rotation ticks, each row followed by its count of ticks
The counts run from 0 to 644.
[135 145 126 168  84 138 156 147 159  80 140 151 107 131 149  97 155 117
 149  71 147  84 131 148 117 132]
636
[124 105  97 124 147 137 150 122 149 181 112 173 138 136 103 108 126 113
 160 153 153 115 103 147  98 154]
592
[120 103 152 156  97 143 173 145 177 135  92 168 130 146 139 101  93 136
 152 168 156  96 136 116 121 128]
140
[118 112 103 135 125 140 191 150 136  82 134 185  86 151 157 116 121 119
 130 149 147 120 142 140 139 117]
143
[123 164 128 168  96  96 140 148 140 145 133 149  93 161 141  80 116 139
 142 128 133  52 148 102 115 111]
451
[169 108 107 149 120 100 124 117 175 207 111 124 166 107 142  79 165 117
 151 114 126 105 122 140 136 142]
219
[111 125 170 131 165 132 124 154 134 131 111 124 133 136 130  81 150  82
 155 108 158  80 146 136  90 115]
316
[106 132 117 140 126 147 189 145 170 105  93 185  85 168 151  76 104 128
  99 164 142  98 148 104 115 120]
142
[131 126 147 143 127 145 100 170 157 148  97 142 118 140 128  47 158  68
 110 124 153 110 154 128 147 139]
539
[165 103 124 159 104  82 126 131 134 185 122 164 113 128 104  92 107 170
 178 118 131 112 131 101 140 104]
235
[115  86  96 127 149 139 161 155 145 147  87 150  98 152 119  57 143 112
 122 151 116 155 144 141 127  68]
555
[129 136  85 147 122  84 146 128 131 118 141 139 106 183 149  78 135 148
 129 152 114  59 135 123 128  99]
460
[160  75  72 112 149  62 137 120 113 128 139 115 100 128 147 108 141 100
 153 116 136 123 127 166 134 103]
25
[144 117  69 129 138  98 118 114 116 150 139 100 113 164 113  63 174 116
 149  99 113 105 133 147 105  86]
246
[129 124 132 146 109 155 142 148 169 163 114 171 150 134 140 111 132 118
 148 144 166  96 101 128 105 199]
600
[142  99 131 149 115  80 153 124 147 165  96 120 135 157 149 106 119 145
 171 172 147  91 166 123 131 101]
489
[141 127 120 138 160  84 105 130 145 204 119 126 129 135 120  59 169 104
 138 110 129  74 131 121 119 152]
252
[133  59 103 130 126 129 185 111 136 117  91 179 130 130 139 134  98 143
 162 148 169 122 124 161 111 124]
146
[181  94 107 135 131  98 122  94 122 172  91 144 111 153 114 104 113 117
 167 178 149 133 164 117 153  88]
51
[132 114  73 120 116 119 140 134 113 109 101 134 102 194 117  90 151 133
 129 159 119  84 162 111 134  94]
270
[119  76 122 152 102 131 175  93 167 151 103 180 149 163 113 112 105 181
 167 152 138 123 118 138 100 128]
616
[146  78  60 118 134 144 132 122 116 122  86 127 136 158 115  96 159 107
 152 141 137 128 167 184 114 137]
89
[167 110  87 165  78 107 154 148 126 151 128 194 119 150 120 118 107 183
 184 121 139 144 119 140 137 120]
424
[145  69  66 113 134 142 142 133 133 139  97 157 111 151  99 115 159  96
 163 155 157 155 165 175 130 121]
558
[158 131 153 159 126  80 140 154 152 116 140 138 103 136 159  68 139 104
 136  63 128  55 146 112 156 114]
7
[155 121 121 138 116 169 160 165 136  71 120 177  96 157 127 100 131 118
 160  94 153  95 133 148 118 144]
136
[130  94  96 113 131 136 133 134 123 118 132 110 112 153 130 107 171  79
 167 158 186  93 159 164 108 129]
311
[114 123 132 121 168 131 113 175 121 120  96 127 143 137 138  68 167 114
 141  84 147  68 161 143 105 138]
285
[143 125  49 142 103 102 155 117 137 137 138 147 123 148 118 118 164 157
 166 152 149 125 128 170 100 121]
431
[123 118 131 136 151  81 116 128 155 160 111  94 142 144 161  58 162  96
 147 140 145  77 174 127 108  88]
499
[125  97 130 109 163  92 105 139 127 190 105 134 168 157 123 106 150 119
 169 148 155  82 144 150 103 175]
282
[143  87 149 147  95 168 160 122 143  99  96 186 130 147 129 121  95 132
 172 142 175 106 132 130 113 154]
138
[115  74 129 106 146 116 139  96 139 167  87 137 135 156 111 111 125 134
 166 162 160 106 153 125  90 104]
306
[144 107  65 150 120 101 140 111 138 168 137 157 125 137 126 116 141 155
 175 150 140 122 126 143 117 129]
432
[ 89 140 129 136 157 157 142 133 140 139 123 142 119 151 127  74 155  77
 152  97 150  83 124 152  71 140]
126
[157  97 111 151 106 101 152 103 141 146 111 158 128 153 143 115 108 174
 170 151 141  76 131 112 104 118]
457
[148 131 163 151 107  80 126 161 143 160 117 158 139 127 138 113 115 154
 168 142 170  67 167 102 145 152]
481
[116 113 109 147 131 119 179 160 167 143 102 178  99 133 128  86 123 122
 129 147 124 139 135 122 120  66]
364
[140 138 104 146 143  83 126 104 121 215 114 139 141 147 121  88 140 146
 166 157 138 117 134 129 118  97]
243
[176 125 136 153 101  91 137 143 143  85 147 134 123 135 158  81 135 100
 121  79 135  61 156 125 156 116]
8
[111 140 167 150 123 114 127 169 140 152  97 151 135 157 123  96 133 136
 149 135 162  70 176 100 136 163]
291
[110 139 149 125 153 135 136 150 146 112 119 118 120 143 140  67 163  61
 136  96 175  77 156 150 117 122]
317
[171  97  77 154 114 120 108  89 111 127 140 115 118 148 115 108 184 106
 175 112 126 109 149 154 107 122]
248
[108 102 159 139 142 138 151 159 180 164  91 146 151 114 139  67 138  74
 132 119 167  99 126 160 122 133]
347
[115 148 122 169 136 106 133 161 139 142 141 133 108 147 135  81 172 131
 153  63 140  55 130 133  91 130]
444
[147  85  99 159 101 115 178  76 167 143 103 159 126 107 133 127 103 113
 179 149 155 127 110 148 117  80]
178
[ 86 128 122 119 135 121 155 141 131 117  99 143  99 198 138  76 133 129
 147 156 151  88 173 104 124  76]
301
[108 130  90 150 140 113 169 118 165 150 139 127 100 131 157  83 160  92
 138 160 143 105 120 155 110  82]
182
[114  94 132 132 155 121 177 107 177 167  88 124 149 145 151  82 121  84
 126 169 176 127 128 154 122 127]
339
[197 113 114 176  86  99 155 111 154 154 126 185 110 117 147 103  90 140
 156 135 143 120 124 121 164 137]
202
[159  93 137 131 108 155 136 142 122  75  83 170 106 144 133 124 103  97
 167 140 193 126 168 132 133 113]
328
[141 125 123 150  91 156 148 162 171  79 104 168  77 131 134  96 131 107
 140 125 154 142 145 148 144 110]
358
[146 168 119 155 120 117 104 158 126 146 108 151  96 172 130  54 147 123
 123 123 134  68 162  90 126 134]
261
[156 132 105 156  83 134 116 135 120  93 147 134 105 152 115 108 162 122
 167  72 147  54 152 137 116 141]
446
[160  93 118 153 118  78 140 111 146 154  86 121 152 151 143  95 112 140
 159 160 132 122 150 128 150 101]
20
[146 115  70 131 136 146 170 134 133 151 124 150 118 138 118  72 166  94
 137  93 106  99 107 163 104 114]
405
[143 124  82 147  99 131 143 142 170 123 155 154 123 129 151 114 172  91
 167 103 158 103 141 183 106 162]
629
[138  91 107 137 104 131 176 121 143 126 107 187 139 139 123 128 100 157
 181 143 132 116 125 148  90 113]
615
[166 118 135 151  96 137 138 140 143 141 144 191 105 100 117 112 129  94
 167  90 165 142 120 126 125 159]
384
[116  91 107 103 145 115 118 126 124 128 129 126 114 138 141 129 157  77
 171 146 196 104 158 165 107 150]
312
[135  98  92 101 155 122 158 150 162 100 131 129  96 137 161  81 153  58
 130 135 163 121 148 177 118 129]
342
[164  97 111 147 137 113 169  89 153 174 129 139 149  97 138 121 138 106
 176 108 165 132  93 163 108 133]
186
[ 95 101  86 138 130 126 184 130 166  94 123 141 118 158 165 101 157  88
 122 155 147 110 122 177 114 127]
151
[141 130 143 173  77 110 158 130 173 147 130 189 128 123 162 104 111 126
 164 165 170 115 133 132 134 114]
171
[148 110  86 134 121 154 143 128 140 138 139 143 118 104 137 115 156  74
 161 102 148 151 118 182  98 112]
375
[163 127 129 175  52 138 147 119 154  95 130 175 113 136 145 142 123 130
 175 113 162  98 142 142 125 139]
638
[137 128 150 141 112 158 113 151 158 141 125 180 149 114 123 128 118  86
 160 143 164  89 135 123 110 180]
131
[141 153 114 145 105  91 156 133 119  87 151 165  93 174 144  93 136 140
 157 116 130  61 141 103 128 118]
453
[162 115  98 124 127  85  99 143 141 124 127 114 121 128 133 102 177  86
 161  97 167 117 166 172 139 140]
33
[125 112 100 177  95 100 167 126 148 156 111 137 133 154 132  60 137 184
 145 149 102  99 122 122 106  83]
427
[141 135 102 154 102  92 116 119 166 194 146 151 138 124 132 115 153 138
 176 118 144  80 126 133  73 169]
441
[136 161 145 174  90 104 140 134 149 151 124 167 120 154 140  83 120 160
 158 139 130  51 133  88 111 146]
450
[159 123 135 164  77 129 123 125 157 158 109 183 141 115 125  97 119 169
 164  93 140 116 120 122 131 164]
417
[106 121 111 140 134 126 157 132 176 190 103 159 113 116 137  79 127  92
 141 179 149 149 115 157 105 101]
371
[185 130 121 153  86 126 124 125 125 107 134 143 123 128 122 123 150 125
 193  85 163  74 149 138 116 165]
447
[165 112 119 134 146  82 127 133 139 149 146 155 151 122 136 116 161 118
 175 124 168  61 136 153 123 174]
472
[167 135  79 141 124  94 114 163 137 138 162 158 110 123 143  67 169 100
 137  83 121 111 157 159 126 142]
223
[192 109 142 146  93  74 146 126 149 147 110 162 131 135 164 100  86 135
 139 158 143  85 150 102 184 129]
12
[124 115  80 117 127 102 127 122 133 110 130 108 131 162 169  76 178  97
 145 117 136  51 148 171 113 136]
469
[115 150 157 165 116 107 153 173 182 128 134 173 119 109 139  90 120 119
 143  94 138  96 132 120 119 115]
165
[181  55 110 119 142 103 135  96 131 151  91 129 130 146 122  98 130  69
 176 153 159 129 152 149 122  91]
527
[155 112 164 134 120 127 112 138 144 137 111 176 131 130 146 111 125  81
 167 153 199  86 162 126 118 169]
321
[134 113 105 150 115 114 183 149 147  88 152 169  71 130 158 102 134 115
 156 127 152 125 132 143 139  56]
175
[137  76 114 125 183  88 153 126 109 183  98 124 160 175 110  78 117 144
 163 144 124  78 144 116 113 120]
275
[108 115  81 132 148  56 156 145 131 131 131 125 110 144 154  56 144 107
 113 156 132  93 139 141 147  81]
23
[106  93 113 127 148  62 164 160 127 102 142 117 107 158 147  84 157 134
 135 150 139  98 166 128 147  66]
492
[131  63 123 123 165 106 150 117 118 152 102 146 117 169 114 124 115 121
 209 152 170 118 157 147  94 113]
305
[155 147 172 148 128 139  96 155 149 179  78 142 139 147 117  65 142 107
 133 117 141  87 148 102 131 153]
69
[147 130  88 143 126  81 110 153 132 130 140 107 115 134 146  89 190  83
 135 103 143 111 168 168 141 128]
32
[ 80 123 117 109 151 112 155 132 151 132  95 105 117 158 133  80 167  88
 143 155 151  98 156 144  89 101]
309
[176 119 111 147 116 131 125 129 125  76 131 130  91 154 139  86 128  92
 163 136 151 112 171 105 163  81]
517
[105 134 112 125 156  73 129 123 155 136 114  92 117 142 156  75 173  74
 135 140 137  84 187 150 122  97]
500
[119 126 165 160 130 148 108 159 153 176  76 144 153 131 111  95 146 112
 145 141 155  97 149 126 106 156]
100
[165  81  81 117  96 130 129 149 117 112  97 157 101 179 114 107 145 128
 131 185 140 127 163 141 145 117]
81
[150  87  95 140 101 132 176 141 142 108 109 193 114 163 124 127 108 166
 168 125 147 129 121 163 117 133]
614
[142  85  72  97 156 142 128 145 130 111  99 130 128 174  99  83 172  98
 158 124 125 136 150 169  97 108]
88
[140 129  59 130 124  88 174 104 124 104 138 134  86 181 167 101 149 125
 145 152 129  78 141 142 124 108]
461
[181 119 132 136  98 103 109 142 128 122 141 145 111 130 144 119 124  88
 188 126 190 121 171 115 149 145]
511
[105 130 168 164 110 110 146 168 185 162 124 175 131  93 153  96 117 117
 139 113 177  87 126 127 117 130]
164
[171  87 138 139 103 145 157 124 151 119  98 160 100 164 140 122  91 104
 160 167 179 103 160 112 140 127]
329
[119 133 139 135 126 154 134 153 166 184 119 196 148 125 134  87 138 111
 133 126 148  92 108 129 101 194]
601
[141 110 127 167 118 147 126 129 181 209 109 166 138  89 113  89 141  89
 148 117 165 130 113 159  95 141]
378
[120 122 145 134 137 111 136 183 122  81 125 150  86 179 144  89 137 136
 153 112 152  88 183 114 129 125]
294
[153  85  88 115 132 144 128 128 145 169  95 155 133 148 107 124 145 108
 164 166 176 164 151 165 117 130]
559
[133 122 160 162 100 169 129 159 150 175  95 178 119 147  97  87 108 134
 158 141 143 119 129 104 119 120]
577
[115 105 147 132 151 122 184 149 178 166 104 148 143 104 150  99 145 122
 161 102 159  89 115 162  95 124]
156
[155  77  93 130 139 117 131 136 127 174  76 173 138 165 109  99 125 133
 153 199 156 137 149 142 141 127]
83
